In the rows, 128 means zero.
A single turn carries every row of the set below to another of its rows. Some are shown first; where does it send the rows asked next?
nomur: [ 83 101 152 147 149 136 131 125 145 114  84 110 101 113 133 114 113 128
 133 129 131 161 123 127 153 119 133 133 150 131 123 132 149 132 124 125
 137 168 101  88 127 126]
korid: [127 156 136 157 144 156  98 142 122 101 122 138 186 101 138  97 138 116
 136 179 110 141 113 136 133 101 126 124 147 114 138 147 154  89  95 105
 125 149 140 121 104 133]
mokup: [120 138 149 124 153 154 116 135 168 122 110 106 149 183 121 118  99 109
 142 163 107 116 116 115 119 120 153 130 137 149 116 122 171 115 158  99
 122 119 120 122  84 136]
zel: [ 91 150 145  57 187 113 161  91 121 110 119 132 174 113 151 109 124 136
 115 133 137 120 127 101 124 143 162 124 145 121 170 110 155 141 155 151
 132 144 117 110 110 117]
putub: [ 79 130 132 109 141 162 152 101  47 125  92 138 141 118 105 125 110 109
 125 148 124 126 158 110 119 151 102 113 142 143 134 129 143 122 131 116
 133 128 150 130 116 125]
koze: [102 142 116 120 149 135 131 135 158 104  54 114 115 111 152 104 113 113
 103 156 161 157 105 118 115 140 122 112 164 160 128 127 121 122  95 112
 135 149 116 120 147 112]
mam: [118 147 129  49 189 135 137  87 106 133 109 131 165  78 148 110 111 114
 125 146 140 148 135 123 105 151 164 110 134 147 156 118 128 146 161 136
 126 118 143 128 130 118]
zugav: [ 92 135 124 125 147 145 160  79  84 130 113 142 128 121 123 114 132 115
 142 132 132 111 141 119 109 159  91 102 134 102 143  95 135 143 134 150
 137 108 147 119 136 105]
tuvu: [139  96 133 126 139 146 147 139 107 121 181 135 144 106 143 126 119 104
 173 142 124 123 146 104 146 109  99 127 153 148 135 130 134 107  98 106
 125 136 138 101 135 124]
mema: [157 150 175  76 166 132 145 108 147 134 125 153 178 138 108 125 137 135
 121 121 120 115 124  93 133  94 149 117 123 128 126 155 123 116 112 162
 116 134  97 103 119 118]
Naf: [ 90 137 156  61 183 123 143  98 102 113 124 139 174  96 150 124 112 135
 122 131 127 122 135 103 118 155 149 114 141  99 145 111 170 141 159 139
 123 126 119 104 124 115]
Bipun: [156 141 137 111  92 139 150 125 137 119 168 127 161  99 154 119 128 114
 162 142 149 118 123 109 124 124  72 116 140 164 139 121 132 132 106 123
 129 126 141 119 131 118]
mozed: [149 144 134 138 153 154 123 113 184 122 119 106 154 186 144 114  96 111
 151 151 130 113 112 123 106 143 154 124 129 141 113 113 153 136 178 130
 139 121 132 122 119 130]
Nari: [133 159 143 133 146 163 112 139 164 142 102 126 158 153 120 140  87  93
 157 165 136 114 128 150 101 118 158 125 152 116 126 154 150 119 138 120
 109 123 148 139 133 124]
riku: [145 139 135 177 132 166  96 108 147 113 144 131 185 112 179 107 123 117
 143 152 108 149 155 105 126 138 114 109 136 116 118 128 146 130 141 122
 120 162 138 119 133 147]
kekig: [198 136 134  61 193 160 132  96 139 124 112 133 185 143 138 119 121 112
 123 137 122 147 142 107 116 142 124 117 135 165  94 124 121 122 115 137
 129 131 121 116 131 138]
mese: [ 80 143 146 106 142 140 183  94  68 103  93 124 136 137 110 107 131 117
 120 143 127 103 122 108 127 137 120 111 140 142 159 102 128 113 118 137
 146 152 134 117  95 103]
gud: [107 143 130 125 132 147 111 132 151 111  61 115 119  93 151 118 105 119
 115 145 156 162 112 128 112 153 102 111 160 141 116 130 144 135  99 113
 123 138 121 121 150 106]
tene: [131 137 114 116 130 131 156 147 107 101 159 150 161 127 141 117 123 112
 148 153 146 120 104  73 122 105  94 110 161 176 138 132 132  86 101  94
 152 139 132 112 132 133]
Rova: [ 95 123 138 152 147 132 131 109 166 122  86 122  97 113 139 120 118 130
 131 113 145 162 116 117 143 124 131 127 139 132 130 116 137 136 141 138
 145 169 116  87 149 127]
ket: [154 148 157  91 174 137 137 109 132 139 130 169 193 142 117 128 129 132
 137 116 128 125 127 100 130 106 137 120 137 103 113 166 140 123 119 167
 137 129  96 109 139 125]
fopus: [125 147 135 154 148 152 122 119 155  98 128 123 168 132 162  96 135 117
 109 170  97 139 137  81 141 103 146 115 137 163 150 121 120 100 124 107
 117 182 131 114  95 152]
nezab: [106 136 122 109 144 151 183  77  91 119 100 121 129 131 127 101 123 109
 114 148 144 113 155 117 118 153 118 108 128 163 157 103  95 143 137 156
 141 137 160 122 133 114]
sim: [166 169 131 164 146 146 112 110 164  95 126 135 169 101 162  96 147 116
 124 160 128 126 101 123 121 116 139 105 112 130 146 114 108 102 122 137
 133 155 165 107 139 116]
Tetob: [151 150 123 125 119 142 159 114 130 118 167 132 147 118 137 140 131 108
 161 112 144 127 122  85 142 113 111 135 145 182 160 118 122 103 118 124
 143 178 149 115 134 129]
lebu: [144 159 150 121 156 157 136 138 176 123  97 118 145 165 126 132  89  89
 134 164 134  97 113 128 104 108 187 113 138 144 137 138 121 102 136 121
 113 140 148 126 131 115]
besu: [176 153 131  54 186 159 124 109 129 131 106 138 188 143 120 122 128 119
 122 135 114 157 144 108 122 131 117 134 146 167 104 135 143 117 108 124
 127 134 118 134 106 150]
vamo: [107 138 136  46 190 145 139 104  79 116 102 128 181  86 141 110 104 109
 125 151 138 148 129 121 113 148 169 117 150 149 151 133 142 131 150 125
 136 141 129 129 114 120]

besu -> mema
tuvu -> tene
putub -> mese
And these:
mokup -> lebu
vamo -> zel
gud -> nomur
sim -> riku

